The rows of M fall into 3 groups, which share some directions, and each row is roughly a mix of its group's hidden directions, except one row that fits no group.
M (103 x 10):
[[ 14 -13 -48 -31 -32  29  -7  31  -6  -4]
 [ 52  18  21  43  17  -3   9 -23  -7 -14]
 [-12  -1  -3 -67   4 -24   0  -4 -19  30]
 [  6  21  17   3 -26  20  -4 -62 -25 -12]
 [-13 -50  40 -10  28 -21   9  13 -24  -6]
 [-42 -16 -14  -6   9 -23 -10  -2  22  56]
 [-24  33  -2  23 -13 -21   3  37 -24 -41]
 [-17 -12 -16  31 -58  15  14   6 -21 -23]
 [-22  -3   5 -14  50  -7  38  18   8  38]
 [ 16 -63  26 -29 -17  -1  11   6  -4  18]
 [ -7 -35  12 -16  31 -32  39 -19 -28  14]
 [  0  -5  -7 -21  -2 -14 -55  12 -12  49]
 [-22   7 -29 -23 -36 -11  46   1  10  30]
 [ -4  15 -10  18 -29 -42  23 -20 -44  18]
 [ -8   5  54 -19  40  13   1  -5  38   2]
 [-21  43  26 -37   1 -20 -36  12 -16   7]
 [  0  -7 -13 -41 -39  48  -7  22  16  11]
 [ 13  31 -23  -7  -3 -54  27  -4 -25  23]
 [ 36  -5 -13 -20   3  40   6 -45  19 -26]
 [ 32 -28 -47 -33  -9   2 -14  26   1  19]
 [ -2   3 -34 -26  50  28 -20  11  -2 -28]
 [ 15 -32 -11  -2   5  33  56 -13  25  11]
 [-50 -42  -2  29  -9 -33  -3  -5 -12   3]
 [ -2   5   9  43  -8 -51 -33 -15 -19  14]
 [  4 -18  20  24  10  41 -38  31  -8  31]
 [ 10 -32 -42   4  24  35  24 -19   3  28]
 [-17 -42  -1 -30   8  -6  34 -34  -3  34]
 [-11   7 -10  36 -34  -4 -22 -28  48 -11]
 [ -9  24  15  -1  16  13  42  32  20 -45]
 [-38  48  -3  16  30  -6  23 -14  21 -19]
 [-17 -12 -21  13 -23  51  -7  20   9 -42]
 [ 22  29  22 -39   5  13 -27  43   9 -19]
 [ 13 -54  34 -30  23  16   7 -14   4  17]
 [  5 -25  -1  24  31 -14  -9 -23   3  59]
 [ 36  -1 -40  11 -30  45  -3 -14   9 -16]
 [ 18  47 -25 -13  -3 -21 -41  16 -27   7]
 [-18 -25 -12  26 -14   0  48 -43  -7 -18]
 [ 21  30  18  11  37 -23  -8  41 -12  30]
 [-49  -9   3  10 -46  28  20 -21  -7   8]
 [ -8   0  21 -14  21 -32 -14 -11  37  51]
 [ 29  55 -21   9  30 -33   3   1  -5 -10]
 [-37 -50 -13 -11   5 -12 -28 -16 -26  21]
 [ 37 -38 -26  12 -33   3 -22  27 -22 -13]
 [ -6 -15 -60 -27 -12 -14  33  10  -7  17]
 [-12  17  49  10 -12 -20 -30  -4   4 -46]
 [  1 -25  35 -25  31   0 -32  41  14   9]
 [ 37 -47  -8 -12 -29   8 -19 -28  -5 -25]
 [ 41 -38 -27   8  37  -8  24 -15  -5  18]
 [ 39  21 -10   8 -14  39 -44  16   9 -19]
 [ 34  19 -19 -33  13 -28  10  15 -47  -5]
 [-36  27  -5  -4  19  46  -6 -37  17 -15]
 [  9 -53 -13 -38  19  28 -23   0 -10  15]
 [ -4  30 -21  30  38  18 -42 -22  -6 -14]
 [-47  38  -7  32 -30  21   7 -15  10 -12]
 [ -2 -54  -7   4 -28  -5  47  19   1 -10]
 [ 34  -9   7 -51  23  37 -10  20  -3  15]
 [-23  12   5   5  36 -12  49  34 -27 -10]
 [  5  -6  -1   9   4   8 -11 -33  63  34]
 [ 23   0 -27  26 -11  26 -57   8 -19   2]
 [-28   7   5  -1 -53  31 -41  16  -5  -4]
 [ 25  15  30  50  19  -3 -19  14  25 -26]
 [ -9 -13 -27  34 -29 -26  47  15   1 -22]
 [  2   2  -1  -6 -50  11 -38 -13  36 -31]
 [-59  -7 -29   8 -34 -28   2  -4  -8   2]
 [ 21 -58 -18 -10  24  17  18 -23  -1  23]
 [-11 -49 -27  -9  28 -30  12 -18 -19  25]
 [ 55  -2  -7 -20  12  29  11 -31 -23  21]
 [ -6  15 -14 -35 -54  18  24 -15  17 -22]
 [-32  37  25 -46  16 -20  -6  13  -9  23]
 [ -1 -18  17   6  37 -49  15 -24  12  34]
 [-19   2 -19  41 -35 -22  10 -47   6  -3]
 [-42  27  16  25  48 -23   4  11  -1  13]
 [ 31   6  23  39  30 -32 -14 -14 -23  26]
 [-30 -19  20   6  38  31  18   0  17 -42]
 [ 44 -17  40  16 -37 -20  -4  17 -19  -3]
 [-56  43  17  -6  26 -19 -11  -8  -1  -4]
 [ -2 -38  -8 -31   7 -27  28 -18 -26  39]
 [-19 -57  37  22  -2 -26 -11  -3  -6 -14]
 [ 17 -16  61 -17 -19 -28 -10  22   0 -13]
 [  9 -12  -4  20  -3  22  55 -34  -1 -33]
 [-20   7 -26  10   6   4   9 -14 -63 -33]
 [ 23 -43 -25  53  -4  24   2  -3   4  -4]
 [-33  -9 -53 -16   2   9  36   0 -24 -15]
 [ -9  18   9  14   3 -54  53  -8   0   8]
 [ 31 -40 -27   5 -20  23  43 -12  16  -1]
 [ 19 -27  16  15  21 -42  34   4 -31 -23]
 [ 28  18 -20 -47  29 -24  -7   1 -15  32]
 [  0   1  31  11 -19 -51  17 -42 -10 -19]
 [  3  20  31   6   6   1  19  57   4  38]
 [ 20  23   7   8 -10   3  51 -28 -12 -43]
 [ -3 -40  10  39   4 -20  -5 -46  12  24]
 [  1  56  -7 -18  43 -22  15  -1 -13 -15]
 [-11  44 -17 -28  -7   5 -27  51  -2   1]
 [ 29   3  23  -5  10  -7 -44 -32  -4 -45]
 [ -2  -2  32   2  -4  39 -49  -8  35  15]
 [ 11  33 -40 -12 -32 -18  26  31  23   5]
 [  2  35  14  23 -48  16 -40  -7   6  16]
 [-12 -47  10 -11  17 -10  52 -24  15   1]
 [  3  22 -29  -6 -23  46  34  21  17  24]
 [  8  48  39  13  14 -25   2 -14 -35 -14]
 [ 28   3  -2 -40  -6  -5  25 -39 -40  18]
 [ 50  30 -15 -17   5  18 -12   2 -42  18]
 [-33 -38 -15  23 -19   0 -43   0  27  14]]
One row of each group comes first, with its name. Which group is each row after those in?
[-21  19  19  11  -8   1   3  30  41 -51] => K
[ 22 -23   6  22  53   9  16 -36  16 -17] => P
[ 23 -25 -19  -7 -23  26 -32  28  42  12] => L

[ 46 -33  -6  -7   8 -38  14  23 -29  -8] => L
[ 53  12  20 -28 -11  -9 -21 -18   2 -38] => P
[-22 -43  11  19  21  25  -4  19  47  -8] => K
[ 31  20  35 -26  -4 -40 -14  -9  -1 -37] => P
[-61   2  12  27  17  14  11  21   6  27] => P
[ 38 -44  47 -18  12  12   4   9   6  14] => P
[-27  16  -6 -10   4 -22 -44  48  -6  24] => K
[ 36   2  -7 -42 -20  35 -22  10 -29 -17] => K
[ 13   4 -30  31   4  16 -41   9 -26 -42] => L
[  1 -23  24 -30 -14 -42  -3 -25 -43   9] => K
[-23  42 -38  -1  -5  -9  10 -17 -47  -4] => L
